In the data rows, 128 means zero.
Here is a table of points, one per row:
[164, 112, 169, 170, 106, 100, 119, 150, 161, 109, 136, 119, 235, 109, 87, 190, 118, 140, 150, 171, 105, 202, 129, 115, 150, 108, 104, 113, 122, 107, 120, 136]
[158, 97, 133, 151, 147, 89, 114, 163, 153, 124, 126, 146, 160, 93, 124, 97, 147, 169, 147, 122, 114, 139, 13, 142, 123, 184, 160, 83, 114, 65, 109, 133]
[97, 145, 113, 149, 138, 144, 144, 47, 153, 89, 181, 132, 118, 116, 136, 100, 138, 161, 55, 141, 189, 138, 136, 120, 30, 126, 113, 141, 131, 159, 112, 148]
[126, 113, 141, 109, 130, 105, 142, 117, 73, 157, 165, 98, 101, 80, 125, 183, 163, 156, 139, 150, 119, 148, 144, 130, 129, 147, 75, 149, 141, 168, 193, 169]
[195, 98, 151, 97, 123, 156, 168, 127, 161, 105, 190, 135, 91, 136, 109, 59, 129, 146, 150, 110, 120, 177, 141, 82, 120, 144, 112, 60, 130, 165, 96, 100]
[128, 119, 172, 104, 83, 132, 81, 108, 97, 108, 98, 124, 166, 96, 188, 134, 139, 86, 174, 114, 132, 150, 145, 161, 126, 122, 165, 115, 128, 174, 168, 109]
[180, 158, 148, 41, 144, 109, 123, 139, 155, 102, 92, 133, 115, 114, 146, 99, 120, 87, 137, 123, 103, 137, 143, 124, 134, 125, 134, 122, 126, 94, 102, 121]
[155, 88, 106, 168, 127, 155, 162, 81, 153, 60, 77, 183, 87, 102, 148, 82, 139, 151, 178, 131, 131, 111, 143, 120, 172, 118, 71, 152, 149, 125, 66, 132]
[96, 158, 139, 135, 138, 127, 62, 161, 127, 200, 108, 195, 128, 129, 122, 122, 107, 119, 125, 122, 118, 197, 121, 112, 143, 140, 111, 169, 155, 142, 95, 148]
[138, 119, 143, 174, 123, 115, 161, 139, 119, 42, 174, 145, 108, 120, 141, 36, 109, 133, 91, 130, 106, 136, 142, 142, 179, 169, 103, 145, 84, 102, 139, 103]
[92, 255, 85, 174, 138, 103, 110, 186, 87, 166, 97, 158, 113, 127, 118, 147, 108, 103, 161, 166, 127, 117, 79, 107, 74, 85, 146, 134, 129, 113, 199, 110]
[132, 2, 116, 133, 145, 82, 153, 27, 138, 178, 169, 130, 130, 140, 148, 131, 116, 59, 178, 110, 133, 127, 92, 159, 136, 139, 157, 130, 103, 131, 104, 156]
[119, 1, 117, 42, 113, 85, 141, 163, 98, 134, 133, 165, 117, 162, 126, 141, 90, 158, 104, 126, 109, 161, 152, 127, 167, 120, 141, 144, 121, 116, 124, 192]
[137, 196, 108, 132, 155, 147, 119, 116, 216, 102, 162, 96, 140, 136, 165, 173, 84, 148, 106, 130, 165, 141, 125, 163, 159, 104, 126, 155, 122, 158, 151, 126]
[139, 204, 114, 94, 162, 85, 94, 110, 107, 123, 147, 119, 123, 206, 192, 185, 166, 173, 139, 153, 106, 54, 134, 140, 149, 101, 97, 119, 130, 178, 163, 140]
[126, 111, 107, 108, 111, 164, 116, 115, 118, 127, 48, 124, 124, 151, 123, 125, 111, 218, 200, 137, 139, 150, 119, 126, 117, 117, 159, 149, 125, 122, 90, 108]
[122, 94, 128, 46, 127, 205, 100, 164, 104, 136, 153, 150, 102, 148, 150, 175, 152, 77, 155, 76, 104, 139, 136, 118, 114, 137, 118, 124, 139, 57, 147, 221]
[106, 99, 177, 169, 163, 122, 234, 85, 168, 135, 145, 78, 128, 141, 155, 166, 136, 143, 37, 93, 133, 32, 115, 154, 147, 90, 122, 151, 152, 130, 123, 79]
[80, 103, 146, 147, 138, 162, 77, 164, 111, 186, 122, 78, 128, 90, 128, 121, 80, 133, 129, 117, 134, 115, 126, 143, 120, 118, 84, 96, 157, 105, 107, 124]
[126, 130, 115, 156, 116, 123, 117, 146, 119, 140, 142, 0, 104, 162, 148, 46, 139, 155, 101, 142, 136, 182, 99, 113, 150, 149, 139, 136, 123, 113, 138, 146]
[188, 91, 141, 173, 105, 94, 69, 90, 138, 152, 146, 128, 118, 198, 126, 83, 119, 118, 153, 120, 133, 144, 147, 113, 70, 114, 125, 104, 190, 123, 138, 126]
[157, 106, 146, 146, 143, 153, 120, 146, 77, 97, 139, 68, 129, 64, 127, 151, 95, 137, 118, 143, 126, 107, 149, 106, 167, 142, 156, 115, 122, 128, 106, 131]
[152, 51, 93, 130, 123, 98, 103, 227, 155, 155, 116, 113, 142, 84, 115, 171, 121, 133, 165, 112, 119, 95, 128, 159, 98, 139, 118, 112, 111, 145, 172, 120]
[151, 69, 97, 216, 155, 92, 69, 96, 129, 118, 139, 140, 110, 108, 56, 124, 131, 143, 126, 111, 68, 160, 116, 148, 125, 133, 107, 136, 118, 165, 155, 112]
[137, 98, 115, 119, 101, 121, 98, 127, 117, 73, 146, 128, 128, 136, 151, 118, 153, 102, 131, 160, 154, 66, 112, 101, 148, 137, 108, 135, 118, 98, 156, 127]
[195, 106, 172, 136, 140, 103, 112, 60, 120, 129, 128, 130, 117, 126, 85, 112, 112, 149, 136, 104, 161, 102, 140, 136, 136, 113, 130, 127, 108, 113, 95, 129]
[125, 202, 79, 90, 75, 138, 153, 116, 80, 94, 134, 137, 103, 159, 167, 160, 130, 186, 44, 127, 114, 70, 129, 156, 120, 122, 143, 115, 109, 75, 136, 122]
[114, 79, 75, 113, 150, 195, 157, 72, 110, 156, 108, 118, 171, 105, 132, 113, 140, 46, 151, 106, 179, 122, 159, 126, 150, 149, 117, 125, 90, 163, 119, 151]
[63, 162, 137, 70, 113, 128, 134, 159, 152, 86, 134, 107, 137, 146, 120, 108, 102, 115, 46, 121, 73, 107, 120, 199, 130, 60, 96, 118, 140, 147, 115, 143]
[166, 151, 110, 106, 143, 176, 130, 147, 95, 150, 117, 136, 119, 120, 119, 127, 108, 113, 190, 115, 112, 69, 113, 118, 104, 82, 120, 153, 136, 137, 138, 81]
[141, 191, 145, 112, 111, 138, 185, 160, 100, 152, 147, 144, 213, 119, 114, 131, 158, 109, 165, 118, 112, 138, 127, 115, 126, 131, 123, 173, 156, 109, 147, 106]
[128, 85, 153, 120, 128, 125, 96, 163, 156, 161, 135, 135, 158, 116, 90, 204, 143, 116, 131, 139, 29, 163, 135, 122, 137, 119, 132, 145, 118, 112, 130, 108]
[136, 101, 97, 129, 118, 139, 66, 163, 142, 168, 81, 188, 138, 166, 176, 138, 120, 106, 142, 120, 127, 124, 136, 114, 82, 160, 130, 136, 78, 139, 108, 95]
[162, 73, 126, 116, 159, 168, 38, 164, 88, 132, 120, 135, 91, 89, 144, 156, 153, 107, 98, 124, 139, 175, 95, 111, 117, 104, 138, 120, 143, 132, 128, 102]
[169, 71, 136, 153, 123, 96, 127, 185, 56, 131, 142, 183, 147, 167, 104, 86, 184, 113, 147, 146, 180, 129, 102, 98, 105, 151, 110, 123, 115, 182, 88, 137]
[113, 201, 122, 124, 123, 49, 233, 163, 119, 173, 118, 111, 124, 22, 120, 97, 105, 84, 83, 124, 122, 99, 190, 104, 77, 92, 96, 121, 108, 157, 136, 96]
[96, 93, 88, 86, 154, 106, 122, 142, 128, 138, 113, 101, 128, 134, 129, 144, 164, 109, 163, 129, 108, 98, 139, 118, 187, 86, 138, 124, 168, 120, 91, 65]
[175, 166, 123, 147, 137, 158, 176, 118, 136, 209, 140, 124, 121, 156, 96, 127, 136, 122, 121, 148, 145, 118, 149, 139, 204, 215, 112, 100, 139, 107, 79, 136]
[126, 162, 134, 141, 157, 155, 189, 171, 158, 111, 132, 86, 157, 140, 107, 145, 130, 85, 92, 123, 205, 130, 116, 150, 109, 99, 148, 140, 182, 124, 188, 116]
[141, 131, 150, 146, 182, 179, 138, 99, 124, 87, 102, 135, 107, 160, 88, 114, 114, 120, 124, 142, 143, 116, 144, 95, 144, 123, 148, 117, 110, 110, 95, 101]
[87, 128, 168, 68, 88, 131, 52, 60, 140, 222, 137, 119, 186, 131, 65, 108, 158, 154, 148, 138, 162, 61, 105, 114, 105, 153, 122, 120, 88, 131, 135, 153]
[74, 87, 134, 182, 140, 67, 89, 110, 153, 115, 163, 140, 175, 139, 154, 159, 151, 172, 53, 120, 188, 107, 187, 101, 186, 134, 162, 134, 172, 135, 164, 125]
There is one direction along which these points spread out most. Take the direction at right angles to it along which they spread out most. Then take the direction at right angles to both along which they spread out most. Go by this last direction. How many in every 100 of the points above lie lower along it than each point below? Round to a whole number. More than half of the points above lie lower than the first one.
[76, 144, 137, 163, 83, 149, 126, 179, 142, 89, 97, 176, 49, 147, 89, 101, 117, 102, 133, 108, 113, 133, 153, 97, 106, 157, 150, 157, 143, 186, 124, 142] 12
[166, 155, 143, 167, 116, 94, 107, 120, 163, 127, 123, 132, 87, 91, 119, 130, 110, 139, 215, 85, 139, 169, 141, 135, 125, 176, 240, 144, 130, 128, 124, 132] 21
[69, 168, 105, 132, 102, 197, 143, 75, 111, 154, 136, 120, 150, 118, 139, 107, 121, 158, 69, 175, 98, 117, 133, 159, 125, 185, 162, 120, 132, 129, 121, 113] 50
[145, 129, 119, 121, 147, 157, 108, 157, 115, 155, 185, 179, 112, 158, 147, 135, 138, 154, 110, 190, 137, 180, 163, 167, 94, 98, 139, 163, 136, 89, 124, 92] 43
[0, 107, 159, 152, 140, 64, 133, 112, 156, 103, 76, 131, 165, 102, 149, 105, 107, 102, 185, 118, 120, 119, 131, 123, 131, 142, 93, 124, 126, 123, 91, 167] 64
[91, 206, 51, 181, 106, 158, 149, 132, 150, 121, 226, 162, 148, 155, 156, 117, 139, 142, 106, 103, 110, 147, 88, 87, 142, 84, 178, 120, 97, 128, 154, 151] 40
[114, 188, 111, 102, 128, 76, 237, 71, 80, 40, 121, 107, 179, 114, 67, 144, 129, 115, 65, 82, 135, 157, 129, 140, 104, 138, 85, 88, 111, 132, 113, 95] 29
[168, 172, 120, 130, 103, 173, 192, 119, 122, 111, 0, 178, 73, 134, 140, 171, 112, 120, 139, 117, 133, 178, 123, 142, 113, 96, 156, 121, 128, 135, 255, 172] 19
[114, 190, 159, 88, 108, 117, 150, 75, 152, 95, 142, 133, 136, 173, 161, 122, 136, 152, 94, 157, 94, 49, 74, 132, 95, 153, 108, 136, 154, 131, 54, 155] 43
[138, 183, 183, 99, 131, 150, 116, 172, 173, 132, 126, 162, 16, 124, 127, 133, 134, 115, 158, 166, 154, 152, 149, 133, 153, 126, 125, 106, 102, 101, 119, 149] 12
